The rows below come in pairs that one turn or mirror swaps. Which row does each named row swap with?
dovos: [  5   7  -3   0 -15  -1   2  -3 -16  -9  -2  16  13  -2  -7  -2  -6 -11
  -4   5   3]
tavuv: [ -7  -1   5  -3 -11   8  -5   0  -2  -4 -18  12  16  -2 -12  -3 -17  -9
  -5   3  -5]
Kisak: [  0   3   5   5   7   5   9  -4  -1  -4  12  14  12  -6  -6  -5 -20  -3
   2  -1  -5]
matos: [  7   0   8  -2   3   7  17   3   3   1   2   5   9 -11  -5   4 -14 -16
  -4  -7   5]
linuv: [  1   4   0  -1  -6  -4  -3  -3  -9 -14  -1   5  -2   3  -3   6  -1 -16
   1   1  -4]
sevi: [ -2  -4   3  -1  -9  13   1   1  -4  -8 -13  11  19   2 -11   0 -14  -5
  -2   6  -1]
ger: [  8   3  12   6   9   6   4  -1   0  -3  11  15  13  -4   2   3 -19  -4
  -2  -2  -4]
Tizom: [ -4  12   7  -6   3   5   2  -3 -17  10 -10   3   0 -12  -1  -1  -7 -14
  -2   3  -3]
Val: [  6   0   8 -11 -13  10   7  -3   0  -9   3   2  18  -7   2   4 -12 -14
  -6   1  -7]
Riz: [  9  13  -4 -10  -2   6   3  -9  -7  -7  -2   4  -2  -8   2   4  -8  -7
 -12   3   1]
sigad: [ -1   9   2   3  -2   9 -12   0   6  11   0  11   8  -6 -12   5 -14  -7
  -5  -7 -11]
Gekoz: [  1  -3   8   1   2   1 -10  -3  -2   3 -12   6  19  -5   4   6 -17 -18
  -2   0   5]
lovan: [ -3   5   0   1  -1  12  -6  -3   4  13   2  17   8  -1 -15   6 -15  -8
  -5  -5 -11]
Lav: [  4  13   0  -3  -7   5  -1  -2 -19  -6  -1  17  11   3  -9  -3  -6 -13
  -5   8   4]
bapu: [ -3  -4   7  -7   9  -1   7   1  -3   9   9   9   3   0  -2 -10 -13  -8
   1   1  -3]
rem: [  7  -1  -2   0  18   5  -1   4  -3   1  -3   3   5  -7  -5  -5 -10 -14
   4  -2   2]
pazov: [ -4   8  -5  -9   9   1  -5   5 -11   1   0   5   0  -2 -12  -4 -17  -9
 -10   4  -1]
buput: [ -6  -3   4   1 -10  11   0   4  -4  -4 -14  13  18  -4 -12   0 -16  -9
  -1   3  -3]
Kes: [  5   4   9   9   5   4   5  -4   2   5  13  14   9  -8  -2  -1 -17  -4
  -5  -3   2]
Pudan: [  1   2   2  -5  -2  16  -3   4 -11   1  -2   7   1 -11  -5 -12  -6 -11
   9  -5   1]
ker: [ -5   4   4 -13  -4  -3   0  -9 -13  10  -7  13   4  -7   1  10  -6 -16
  -9  -5   0]
Pinom: [ -8   3  -5  -9   6  -2  -5  -4 -16  -9  -5  16   6  -4   1   2  -5  -7
   1  -5  -5]
Pezi: [ 11  -4   6 -14   0  -1   2  -6   4   7   1   5  13   1   6   3  -8 -12
  -5  -2  -4]
per: [  1  -4  -4 -12  -9   1  -3  -1   3  -7  -9  13   8 -10 -12  -2  -7 -14
  -8   3   8]
Dala: [  0   9  -4   4  -6   2   2  -5 -16  -7   3  16  11  -3 -14   1  -6 -17
   1   8  -1]
bisil: [ 12   1   7  -9   2  -5   4   1   8   1  -2   7  13  -5  -2 -11  -8 -12
   1  -2  -1]
momaz: [ 10  -1   6  -4  -2  14   4  -9   1  -4  -2  -2  13  -3  -7  -4 -14 -17
   1 -10  -9]
dab: [ -2  14  -3  -9  -3   8 -12   1  -5   2  -2   7   8  -7   3 -10  -9  -6
 -12  -9  -6]
Feza: [ -8  -4   5   0  -4  12   0   4  -4  -4 -17  10  17   2  -7   0 -13  -7
  -5   4  -3]
pizim: [ 10  -5   5 -11   1  -6   2  -4   4   8   1   9  16  -4   0  -6  -6  -8
   4  -3  -4]
zumik: [  9   1   6 -10  -1   5   3   2   5  -4  -4  -4   2 -14   1  -4 -14 -10
  -7  -4   2]
kese: [ -4  -1   5   2   7  -2   1   8 -11  -6  -5   6   8  -6   1  10 -15 -14
  -2  -1 -13]
zer: [ -2   1  13  -7   1  12   3  -3 -17  -6  -2   4   7 -12  -9  -3  -9 -17
   5   9  -2]
Lumu: [  5   7  -1   5 -13   6   1   3 -16  -9  -2  14   5  -1  -7  -5  -8 -14
  -3   7  -2]
nurof: [ 10   0   1 -12   5  -3  -2 -10  -4  -5  -6   2   4  -9   2   5 -21  -6
  -3   0  -9]
Soru: [ -7  12   9  -5  -1  -6  -6 -12  -3  -3  -2  16   3  -4  -1   2   3 -13
  -4  -3   2]
guki: [-10   4   9 -14  -7  10  -8 -12 -12   5   5  12  11  -9  -8   4  -7  -9
   4   0  -1]
Nomun: [ -6   5   6   0   0   2   6   1   5   9  -1  15   8  -9  -3   6  -7 -11
  -4 -18  -3]
bil: [ -6  10   9  -2  -2   1  -5 -12  -3  -8  -5   6   1  -3  -3  -3   5 -10
  -4  -2   5]
kega: [  7   6   2 -11   5   4   2 -12 -11  -1   8   7   6  -2  -9   6 -18 -11
   2 -10 -13]
demu: [ -5  12   8 -10  -4  11   2 -12  -4  11   8   6  11  -3  -8   7 -10 -17
 -10   0   5]
vode: [  0   9   1   4   1  15  -6  -2   0  11   6  15   9  -2 -11   8  -8  -3
  -6  -5  -9]
Rin: [ -6  -1   4  -1 -11  14  -2   4   1  -9 -13  10  13  -2 -13   0 -15  -8
   0   4  -5]
Rufu: [  4   3   8  -7   4   2  14  -3  -8  10  -5   9  10  -9   8   7 -14 -10
  -1   5   2]
Kabod: [ -5  11  11  -9  -5   7  -2  -6  -4  -2  -4   2   2  -1   3   1   3 -10
  -6   1   7]
nuvim: [  1   8  -4  -1   1  11 -12   2   3   9   4  11   8  -1 -11   9 -11  -3
  -8  -3  -9]
pib: [  2   3   8   5   4   2   2  -4  -3   5  11  18   7   0  -3   2 -25  -3
  -1  -3  -1]
Solib: [ -3   4  -3 -16  -9   2   3  -7 -11  -5   4  18   4 -10  -6   9  -5 -11
 -12  -1   2]
vikun: [  2  -8   0  -4   3   4  -7 -14  -8  -1  -3  16   4  -1  -2   7 -17 -13
   7 -12  -2]
zefe: [ -1   8  -3   3  -2  12  -9  -3   3   7   4  14   7  -5 -15   5 -14  -5
  -8  -8  -9]

Swapped with Gekoz: dab
Swapped with zefe: buput
Swapped with pib: Lumu
Swapped with guki: momaz
Swapped with nurof: Tizom
Swapped with bil: pizim
Swapped with vode: sevi

The rows below come in pairs that one turn or mirror swaps. Which row does each named row swap with?
Satig: [ 3  6  3  1 -3  7 -9  4 14  2 -3 -3 -2  0  4  6 -3]
Fugu: [  2  -6   6  -2   1   2  -4  -4 -11 -22   2  -3  -2  -5   1   0   0]
Mavip: [  0 -11   6  -1   4   0  -1  -9   2  -3  -5 -11   6   5   1  -6   4]
mebel: [  4  -7  -7   3  -5   0   9  -1 -16  -9  -2  -9  -2   7   5  -3  -2]
Vuzen: [ -1 -11  13  -3  -1   3  -5  -5  -3  -1  -1  -2  -1   8   5  13  -3]
Nit: [  9  -7  -2  14  -1   0  -1  -2 -11   3   0   0   0  -5  -4  12  -5]
fak: [ 4 -3  5 18 -3 -1 14  0 -3 -3 -1 -3 -4  4 -6  8 -2]
bilin: [  7  -2   3   2 -15  -5  -1   0  -3 -10  -6  -1 -14  -1  -8   8  -7]
dagir: [ 7  2 14  4 -5  0  3 -5  3 -9 -1  3  1  1  0 17 -1]
Vobod: [  1   4  -1   2 -15   1   0   0  -2 -13  -1  -9 -11  -5  -1   0 -11]
bufed: [ 10  -4   6  -4 -13   2 -10  -4  -5 -11  -2   5 -10  -5  -1  -2  -2]
pipef: [ 9 -1 -2 -5  9  7  2 -4 -1 -5  5 -1  1  6 10  3  8]
dos: [ 8 -9 -3 -1 12  6  5 -5  2  5  2  1  5  7 -4  3  3]
zep: [ -5   8   1   3  -3   6  -9  -1  -1  -8  -1  -7  -9   2 -16  -1   1]
Dibi: [-12   7  -6   8 -11   5  -1   0  -4 -10  -2   8  -4   2  -3  -3   3]
pimu: [  2   6 -20  -4  -4   2  -4  -4  -1  -5  -4   2  -3   1  -2   4  -3]
Vima: [ 4 -1  8  2 -1  3  5 -3 18  2  0 -3 -4 -2  4  0  0]
Sofe: [ -2  10  -4   2  -2  10   5  -7  -4   1   2   1   5   0 -10   3   8]
Mepig: [ 5 -9 -2  7 -4  0 15  1  2  0  0 11  6  2  4  4 -4]
zede: [ 4 -8 19 11 -5  0 -1  0  1  1 -2  1 -3  2 -6  6  0]
laki: [ 4  2 -5  2  3  3  1 -4 -1  5 -4  2 11 10  4 -8  2]
kunun: [  4  -7  -3   6 -13  -2  11   1   0   2  -6   3   6  -7  -1   2 -10]
Mipo: [ 6 -7  9  4 -2 -1 -5  0 12 -3 -1 -6  3  2  9 -5 -1]
besur: [ -8   1   5   8 -14   1   9   7  -1  -6  -6  -3  -9  -4   0   1  -6]
kov: [-4 -4 -5  3  0  3  4 -8  3 -4 -1  8  6 12 -5  0 13]
Soku: [ -5   2   1   0 -10  -2  -1   0  -4 -18  -3  -5 -10  -5   3  -7   0]
naf: [-14  -3  -1   1   5   8   1   1  -5 -12   1  -7  -4   6  -7  -1  -4]
paka: [ -1 -10  -6   1  -3   3   0  -2 -18  -8   1   1  -4   8  -7  -8  -3]
gobe: [  2   8 -12  -5  -2   5  -1  -1   7  -3  -1   6  -1 -10  -3   4  -2]
pasa: [  6 -11  -8  10  -5  -2  -7  -1 -11 -13   0   6  -2   5  -2   8  -3]
nez: [  7 -10   4  -5   5   7  -4  -6  -3   1   4   9   2   9   1  -1   7]
lig: [ 11 -10   5   3   2  -1   3   2  -2   8  -4   2   5   1   3  -7  -7]
deri: [ 3 -8  1 14 -4  2 -9  0  5  4 -2  8  1  4  7  6 -3]
zoniz: [ 7 12 -3  3 -2  5 -5 -7  1 -5  0 -5 -5  6 -7 13  4]
loz: [  5   2   5   3   1   5   5   0  18  -3  -1  -1  -2   5 -12  -2   1]
biti: [ -5   4  -6  10   2  -2   2  -3   2  -8  -8 -13  -5   3 -11   3  -5]
Nabo: [  2   9  -5 -10  -3   4  -1   0 -10  -8  -1   4  -5  -5  -3  -8   0]
tomob: [  4   0  -4   3  -1  -2   1   1 -18 -10  -1  11  -4  -2   7   0  -4]
mimu: [  4  -4  -6  -4  -7   2   5  -3 -20 -10   0   1  -2   2  -7   6  -4]
Mube: [  1  -7   3   6   0   5   2  -1   9  -2  -3  -2  -1   1  -7 -17   0]

Swapped with lig: Nabo
Swapped with besur: Satig
Swapped with Vima: Vobod
Swapped with dagir: biti
Swapped with mebel: pipef

The rows below come in pairs that one turn or mirror swaps. Which row does each named row swap with?
tedut: [  5   2   6 -15  13  -4  -2   2 -14  -9  -2  -3 -11   4   4  -7  -9 -10]
gure: [ -5   8   9  -6  20  10   8 -18   7   2  -5  -5 -11  -2   4  -8  -3 -11]
mev: [  1  -7   2 -10  14  -3  -3 -21  -8  -4  -8   3  -2   9   4  -3   0 -14]
sopan: [  7   4   8  -4   9  -6   1  -2 -15   0   7  -9  -5   3   5   3  -6  -9]
bam: [  6   4  14   3  17  -1  12 -15   2 -10  12   4  -8   6   9  -3  -4 -13]
pogiv: [ 10  -5   5  -6   8  -3  -3 -22 -11   1  -3   1 -12   5   3   0   1 -15]
kefe: [  3  14   6  -6   5  -2  -1  -7 -12   3  -5  -6  -6   4  -4   0 -13  -5]
sinup: [  5   2   3  -2   7   3  -1 -18   6   1  -7  13  -9   3   1  -6   7  -6]
mivup: [ 2 -8  4 -8 18  8  5 -4 -4  3 -9  8  0 -5 -7 -9 -3  3]
sobod: [  1  -4  10  -4  16   6   4 -11  -5  -3  -1  -7   5 -11   1  -9 -10   3]
linir: [ 12   2  16   1   8   3  20 -10   1 -11  -2  -3  -9   8   8  -5  -4  -6]
pozu: [ -1   3   1   6   6   7   6  -7   6   5  -1  11 -14  10  -3  -9  -5 -11]
lored: [  8 -11   8  -8  16   6   3  -2   0   3  -8  -5  -3  -6  -4  -8  -4   5]
Sipig: [  2  -2   0   6   2   9  -4  -9   0  -5  -2  13 -14   1  -3 -13  -2  -5]
meged: [ -8   0   5  -7  24   8   8 -14   7   0  -4   4 -14   1  -7  -5 -11  -5]
baso: [ 10   0   1   4   1   6   3  -9  -2  -3  -6  15 -11  -3  -2 -13   2   2]
nor: [  4  -6   5   1   2  -2   7 -18   1  -3 -15  10  -6   1  -4 -11  -5  -5]
sede: [  8   9   8  -7  18  -2  10   1 -14  -3   3  -1 -13   6  -1  -3 -13  -7]
niki: [ -1  -4   2  -4  13   5  -3  -3   2   5  -3  -4  -3 -12  -2  -6   1   2]
tur: [  5   6   2 -10   5  -1   3  -3 -11   0   2 -13 -11   6   6   0  -9  -7]
pob: [ -4   5  11   0  25   3   3 -12   7  -2  -1  -4 -15   2   1  -8  -7 -13]
pum: [  1   0   4  -5  -4   1   2 -15   2   0  -7  14 -15   3  -5 -10  -5  -6]
megul: [  0 -10   7 -12  12   0  -3 -23  -7  -3  -9   4  -9   2   8  -9   2  -7]
reko: [ 10   8   3  -8  10   2  -1   3 -13  -4  -1  -4 -14   4  -2  -3  -7  -9]
ture: [  3  -6   4  -3   9  -5   1 -24 -10  -1   0   3  -5   4   1  -1 -11 -16]
Kaz: [ 4  4 13  6  8  5 19 -5 -5 -9  9  5 -9  8  7 -4 -3 -4]
lizas: [  6  11  13   5  17  -1  14  -7  -3  -3   8   3 -13  11   3  -7  -3  -1]
duzu: [ -2  -9   9 -10  19   5   3  -3   3   1   0   0  -4  -6  -2  -7  -2   8]
Zegut: [  1 -12   4  -5  10   6   2  -6   4   3  -2  -9  -2 -10   0  -8  -7   2]
rirof: [  6  -7   1   1  10   0   3 -16  -3  -1  -2  14  -6   2  -4 -11   5   6]
kib: [ -2  12   8  -1  14   1  19 -12  -2 -16   0  -1 -11   5   5 -10  -7  -8]
bozut: [-1 -7  8 -9 16  8  0  3  0  0  0 -2 -4 -7 -6 -7 -5  6]
lefe: [ -3 -10  12  -8  18   6   4   3   4   3 -11  -2  -5  -3  -4  -8  -5  -3]
Zibo: [  0   7  11   8   4   5   6 -15  -1   4  -7   8 -18   3  -7 -12  -2  -7]
lozud: [ 10   4  11 -11  10  -2   0   2 -17  -1   1  -7 -10   6   1  -4  -6  -3]
ven: [ -2  -1  10   2  10   5  14 -19 -12 -14   5   5  -5   2   7 -12   1  -6]
Fetom: [  8  -4   5   0  14   6  11 -15  -9  -9   3   4  -5   4  14 -16   2 -10]
Lasid: [  5   7   3 -12  12  -2   4   2 -13  -6   4  -6 -11   6  -2   0 -10  -4]
muru: [  4   7   8  -3  -1  -5   2   1  -8  -2   3   0 -12   6  -4   4 -10   0]
lur: [ 10   6  10  -8  10  -8  -1   0 -16   1   2  -1 -15   7   1  -2  -8  -4]
Dun: [  7  -2   7 -12   5   8   0 -23  -6   2 -13  -3  -8   9  -1  -6  -5  -8]
loru: [ -7   2   7  -2  21  10   6 -15  10  -2   7  -5 -13  -3   0  -2  -2  -9]
vufa: [  9  -2   7 -12  18  -4   4 -21 -16  -4  -8   3 -10   7   6  -5  -6 -11]
pef: [  7   6  18   2  12   0  17 -10  -5  -9   4   5 -14   8   9  -5  -5  -5]
nuzi: [  2  -3   2  -2   4   5   4 -14   1  -4  -5  20 -10  -1   0 -10   0   2]
kom: [  7  -5  12  -4  11   5   7  -5   0  -6   0  -4  -2 -10   4 -10   1  10]
nak: [  5   1  17   5   9   9  14  -6  -6 -10   5   0  -7  10  12  -7   1  -8]
zomub: [ -9   3  12  -5  19   2   5 -11   4  -1   3  -2 -20   6   4  -3 -13 -12]
vom: [  4  -3  -3  -3  -1   4   3 -13   5  -9  -4  12 -12  -1  -4  -7  -5  -2]
gir: [ -3   0   8  -6  17  10   8 -17   3  -9   7  -7 -12   1  -1  -8 -18  -8]
dul: [  2   1  19  -5  11   4  19 -14  -2 -12   4   0  -9   1  11 -11  -4  -6]
zug: [  2 -12   7  -5  19  10   6   1  -1  -1  -4  -2   1  -6  -4  -5  -4   1]

Swapped with pum: dul
Swapped with sede: mivup
Swapped with pef: nuzi
Swapped with Dun: gir
Swapped with ture: gure
Swapped with lizas: rirof
Swapped with bozut: lozud

